grid = [125, 111, 117, 148, 142, 151]
Which number is the entry just left of 111? 125
Which number is the entry just right of 142? 151
